(in the rows, 128 means zero)
These are runs of 6 systems, one row a step. Runs of the same system follow the same rule from any start.
Fis, run 1 (9 x 20):
0:  95 152 135 114 178 157  81 153 184 200 135 130  49 102  96 123 122 115 104 159
1: 194  95  97 166 146 167 150 160 164 165  96 109  97 128  69 176  68 148 170 131
2: 155  73  31  56 123 119 111 109 162  93 147 122 158 157  78 152 121 145 128 138
3: 179 119 153 101 129 117 118  77 141 116 172 159 204 106 169 186 161 129 179 170
4: 112  85 166 149 196  64 172 101 133  95 155 177 115 132 183 133 176 151  98 108
5: 118 178 182 118 181 136 143  44 154 147 151 144  65 130 138 103  91  85  84 106
6: 204 158 130 165 174 156 123 144 122 145  64 133 116 174 124 108  88 107 121  45
7: 117 156  77 109 132  96  48 119  94  83  96 118 175 134  48 134  81 132 119  91
8: 165 155 133  81  95 118 104 144  66  67  87 151 176  63 167 162 106 147 155 166
lib, run 2 (9 x 20):
0:  92 169 164 144 122 151 142 145 136 206 173 117 106  93  88 190 116 189 181 163
1:  74  99  57  51 120 124 107 181 155 125 133 121  73 113 100 113 139 150  79 169
2: 195  99 112 101 180 169 153 137 181 123 109 156 157 118 201 147  97 144 125 186
3: 101  75 107 188 130 109 206 119 142 114 164 111 175 176 114 144 120 190 140 115
4: 109 127  77  74  76 131 104  82 129  81 143 106 196 176 131  73 130  82  94 127
5: 215 152 169 101  96 133 153 114  80 130 129 160 155 151 187 145 186 115 168  78
6:  69 142 180 154 158  66 114  73 125 147 194 147 109 137 103 140 188 120 126  91
7: 107 202 137  70 142 160 125 110 127 151 117 129  51 139 133  82  93  99  67  98
8: 186 148 121 138 212 136  96 188 124 158  77 165 115 135 116 164 124 167 139  77
dal, run 3:
0:  81 144  95 140  84 157 128 119 142 167 181  87 202 206  89 117 142 148 145 107
1: 144 138 155 157  77 135 168  94 117 162 189 111 186 155 106 181 144 159 209 122
2:  83 155 185 135 118 116 161 103 129 193 213 135  96 134 124 158 190 151 159 117
3: 107 192 179 124 134 164 142  59 158 198 181 115  76 132  99 137  93 109 137 128
4: 126 189 166 184 174 186 153 129 160 208 135 119 120 185 132 113  96 139 126  82
5:  64 173 119 182 157 141 124 130 131 161 144  99 172 170  72 139  74 190 133  94
6: 107 202 150 135 100 136 157 124  61 137 144 126 189 146 122 165 100 202 168  93
7:  61 183 176 111 132 128 170 113 116 150 189 147 160 117 177 151 137 201 134 162
8:  79 165 175 125 104 155 215  77 136 144 168 112  89 116 157 114  73 146 114 154
mim, run 4:
0: 187 159 174  88 191 116 129 101 120 144 138 190  82 138 166 146 179 116 121  73
1: 106 103 160 209 148 117 152  69 171 122 159 110 179 101 121 153  68 138 154 188
2: 121 166  84  94 115 182 147 166 132 179 114  99  64 171  71 120  83 151 114  86
3: 162 137 121  94 221  88  61 104 127  87 111 187 167 122 147 148 138 127 109 103
4: 138 125 144 176  74 136 171 141 100 127 125 107 168  85 115 186  80 183 200 170
5:  56 133  96  93 150 109 151 174 115 132 128 137  45 149 112 101 137 173  65  93
6: 170 151 142  72 141 125 135  59 114  64 125 159 195 130 203 117 107 111 110 136
7: 151  93 153 244 107 125 192 158 110 141 101 100 122 143 112 134 110 145 168  92
8:  37 146  68  90 122 114  74 137 124 104 132 109 143 157  85  76 119 128  63 119
Fis, run 5 (9 x 20):
0: 174 115  94  71 195  94 112  56 144  73 132 163 134 144 105 160  97 129 107  96
1: 201 156 156  96 198 116  92  79 125  94 111 184 172 112 172 156 110 114 129 118
2: 132 132 149 155 233  74  98 112 123  77  94 182 145 112 155 132 102 137  87 102
3: 131 166 149 119 192 125 106  84 131  83  85 148 115  83 144 113  35 103  81 144
4: 174 131 110 146 177 150  94 155 141  91  42 139 159 121 164  91  64  99  90 136
5: 109 110 103 167 147 108  64 115 138  68  86 112 192  99 109 103  64  95 104 169
6: 154  90 129 139  94 113 131 115 116  46  80 121 166  70 176 101  84  90 118 186
7: 108  79 132 155 124 105  95 134 150  88 107 125 154 104 180  62 158  57  83 177
8: 117  94 178 219 103 105 121 102 142 116 114 100 111  86 128  90 114  43 127 163
lib, run 6:
0:  89 162 148 130 123  65  39 109  85 122 153 142 166 106  86 156 186 120 152 110
1:  97 205 187  74  99 150 141 123  98 152 134 137  62  71 166 120 120 126 114 155
2: 125  96 124 141 209  90 120 193 129 123  86 172  56 109 136 129 153 157  89 103
3:  95 152 143 186 189 158 121 112 176 136 112 115 161 112 135 114  29 140 106 174
4: 121 119  74 150  67 149 153 208  83 111  78  91 159 155 104 112  98 173 136 106
5: 134 110 120 128  95 111  51 136 127 102 129 129 228 100 147 136 168 103 156 192
6: 112 121 183 140  49 134 209 125 105 144 167 123 109 101 186 122 171 128 154 162
7: 111  61 123 139 153  79 117 124 156 107 127 145  74 141 144  76 198  65  70 104
8: 183 157 173 177 165 181 151  83 170 163 112 122 122 155 156  99  75  69 125 109
Vodut, run 7:
0: 180 161 175  81 182 142 168  94 132 140 124 176  55 126 191 122 126 112 101  99
1: 226 124 120 149 198 162 107 175 159 164  74 155 113 129 127 161 108 128 151 108
2: 128 127 109 169 197 100  98 100 148 132 142 133 166 150  48 184  89 172 151  91
3: 123 191 112  56 107 106  93  92  68  95 148 142 198 131 109 172 125 170 151 105
4: 114 127 146  93 121 114 120 156 110 102 138 167 194  82 209 147 173 170 136 192
5: 132 109 164 157 181 129 201  90 154  89 125 150 148 131 215 102  90 139  92 151
6: 202  95  91 122 155 125 162 137 113  69  57 147 114 167 149  97  94 114  92  68
7: 177  57  61 161 122 109  79 140 150 104 107 111 190 157  79 136 142  99 152 119
8:  74 131 134 182  74  89 121  94  92 110 168  95 212 160  93 126 146 133 156 105
Vodut, run 8:
0:  64 167 120  93  87 111  94 166  67  80 100 133 176 117 176  73 151 138  82 132
1:  85  94 110 127 134 141 117 149 173 100 112 121 151 112 192  59 122  96  69 203
2: 105 110  98 167 117 161 185 148 143 115  93  87 118 176 139  57  68 120  77 115
3: 127  72  47  97  92 123 114 159 141 117 115  97  92 176  74  87 150  92  97  94
4: 106 111 104 145  44 162 110 140 152 182 171  73 160 172  87 108 174  94 163 143
5:  41 152 169 147  82 110 148 132 107 174 182 111  90 154 123  92 199 130 115  99
6: 125 177 167  85 123 161 106 118 145 184 142 137  62 125 170  81 172  63  96 128
7: 131 162 157 179 170 180 109 192 162 213  99 124  77 127 129 110 116 121 122 125
8:  94 164 103 122 199 131  90 114 166 170 137 124  76 148  47 134  81 142  97  99
mim, run 9:
0: 157 153 145  79  71 127 143  58 108 133 159 120  85 164 118 103 163  59 126  71
1: 145 106 178 200 152  79  99  52 151 126 142 127 112 118  92 128 138  45 141 108
2: 118 147 123 134  84 149  87  99 147 158 133  78  89  92  38 134  71  79 150 160
3: 174 134 124  80 171 115  64 138 139 142  98 154  38  81  87 152 127  93 116 126
4: 167  79 124 114 140 111 115 111 160  97 125 140 121  41 123 184  93 124 155 219
5: 158  63  76  92 104 143 195 166 150 133 125 118  42 117 102 154 114 164 130 152
6: 161  62  65  52 165  95 146  94 160  73 149 158 124 158 137 135 148 132  94 120
7: 192  81 110 133  83 110 187  77 116 101 155 119 164 161 104 171 132 140 184 104
8:  78 106 107 144 119  73 147  98 113 125 173 114  93 172  45 139 151 146 124  60
vebo, run 10 (9 x 20):
0:  97  99 115 117 113  80 137 119 120 138 156 120  26 118  40 149 156 127 125  89
1: 174 174 118  14 141 154  83  99 133 126 144 168 156 108 160 157 134 126 133 159
2: 206  85 189 211 141 111 179 109 128 122 106 139 102 105 156 148 124  95 165 120
3:  86  96  83  92 120  80  95  75 143  86 147 109  80 116  48 114 108  88  90 130
4: 206 159 102  44 144 147 150 119  97  92 106 168 163 145 172 160 101 169 135 106
5: 119 102 198 210 111  64 141 107  84  80 109 136 130  82 161 112 150  89 136 128
6:  99 127  82  77  72 130 149  55 140 114 174  87 124 180  76 104 105 103 110 114
7: 185 167 128  78 149 141 129 165  81 112  77 173 128 156 202  99 154 132  98  71
8: 110  97 158 220 110 110 109 103 137  91 115 103 202 109 149  87 109  73 131 169
dal, run 11:
0: 180 134 156 172  88 169 182 170  97 138 105 125 193 134 193 146 120 157 183 139
1:  16 100 122 132  96  89 134 147 132 136 184 116 125 117 120 114 185 159 109 172
2: 165 164 155  91  36 166 155  66 109 134 145  98 114 116 125 124 100  75 157 144
3: 122 116 162 181 158 154 136 152 181 194 157 135 146 172 190  91 199 103 123 131
4:  91 102 108 186 103 118 121 100 157 147 147  72 108 125  19 137  79 108 149 138
5: 166 196 157 134  88 149 104 156  69 173 121 130 150 173 128 127 177 121 168  49
6:  83 139 139 138 173 125  75 128 174 176 177 134 170  96 105 182 131 166 157 197
7: 146 153 146 122  86 160 198 157  97 167 117 111  39 106  99 161  90 166 162 113
8:  79 194 109  61 148 170  97 136 148 173 161 137 146 183 153  90 158 138  83 117
vebo, run 12:
0: 119 148 198 125  76 130 201  44 112 119 173 124 111 101 166 130 116 109 143 150
1: 133 114 125  78 123 134 177  92 145 117 137 136  41 150 163  66 144  73  65 102
2: 163  83  88  96 167 134 125 117 167  68  99 150 169 151 197  85 116  96  76 149
3: 128  54  97 197 146  78 162 136 116  62 107 129 182 161 127 121 123 153 121  96
4:  58 149 100 110 105  70 101 115  75  91 156 127 188 162  97 128 161 170 120  85
5: 134 211 178 123 103 150 134 104  85 159 156 138 196 174 171 126 164 135 155  76
6: 111 172 190 197 127 150 109 108 138 174 125 107 108 155 137  65 132  52 110  92
7: 118 159  88 125 161 188 102 130 177 152 103  99 126 167 105  80  49 105  80 128
8: 115 144 111 163 174 148 136 208 113 116  61 138 144 109 152 121  63 195 107 140

Which system made each of these runs?
run 13:
0: 209  66  91  98 143  96 170  83 129  67 119 147 125 119 111 185 103 147 152 120
1: 125  64  81 129 107  79 187 103 111  81 144 115 108 142  57 167 111 169 140 100
 -> mim
run 14, 2 rows:
0: 133 205 161 114 202 178 149 139 139 174 117 159 110 130 169 142  75 180 112 123
1:  63 136  79 147 176 116 112 193 124 135 114 132 151 156  90 137 110 216 105 103
 -> lib
run 15, 2 rows:
0:  86 148 157 109  72 163 204  93 122 114 156 112 154 127 197  91  98 137 112 177
1:  95 137 148 181 118 164 158 154 146 166 142 110 166 195 190  57 166 114 103 111
 -> Fis
run 16, 2 rows:
0: 159 162 178 147  99  98 104 143  56 126 121 157 192 125 160 152 197 135 180  86
1:  35 173 198 142 114  88 110  97 106 145 174 133 101  91 134 110 174 112 113 139
 -> lib
run 17:
0:  77  92 140 104 128 116 169  58 184 122 192 125 103 100 141 125 118 114 105 203
1: 166  87 106  75 177 124 200 119 156 120 148 168  76 166 170 135 158 160  96  97
 -> vebo
run 18, 2 rows:
0: 104 129 123  44 110 106 133 117 112  95 163 158 146  69 163 172 147 178 137 198
1: 115 118 170 140 189 140 164 153 174 166 148 167 112 114 214 128 160 155 115 172
 -> Fis
run 19 (2 x 20):
0:  89 105 117 105 114  86  71  93 143 124 169 130 134 157 114  85 216  65 100 114
1: 106 194 177 168  78 177 112 152 108 179 122 104 168 146 175  74 144  91 137 129
 -> Vodut
run 20:
0: 121 124 133 188  83 169 156 190 118 131  68  92 125 132 169  58  98 103 111 142
1:  66 101  58 127  76 150 123 202 133 123 103  82 143 141 113  77 115 144  96 162
 -> vebo
run 21 (2 x 20):
0:  73 157 140 115 114 174 153 162 133 126 126 125 176 111 212  89 105 164 100 200
1: 114  82 115 168 129 115 159 205 114 111 107 140 167 162 196  90 187 158 108 115
 -> lib
run 22:
0: 205  68 163 155 173 105 150 120 163 135 127 162  80  81 145 182 148 113 164 154
1: 146  72 106 104 200  92 119  83 183 115 144 152  52 138  96 130 140  94  88 111
 -> Fis
run 23, 2 rows:
0:  82 145 129 200 151 123  49 187 135 185 128 115 170 149  85 123 165 135 145 112
1:  84 181 137 108  69 196  99 172 139 198 137  97 133 111 141 104 132 125 136 189
 -> lib
run 24 (2 x 20):
0: 138 120  84 159 135 182 135 203 156 191  98 100 102 194  99  97 125 132 121  90
1: 116 134  54 109 104 139  80 139 129 139 145 102 204 179  53 151 120 163 156 111
 -> dal
run 25:
0: 184 120 137 192 102 145 121 216  89 137  58 120 139  98 130 148 112 141 180 130
1:  48  85  58  91 108  90  90 153 135  88 135 112 119 106  77 119 129 145  89 172
 -> Fis
run 26 (2 x 20):
0: 109 144 180 118 174 107 118 152 116 122 126 183 137 104 225 104 189 137  93 141
1: 109  78 134 196 132 134 171  63 196 143 187  99 166 168 125 118 122 102 134 156
 -> vebo
run 27, 2 rows:
0: 114 142 149 164 181 168 168  96 179 139 147 131 189 135 172 129  58 163 123 178
1: 118 111 110 158 160 143 197  86 159  94 133 117 185 191 165  85  71 142  90 116
 -> Fis
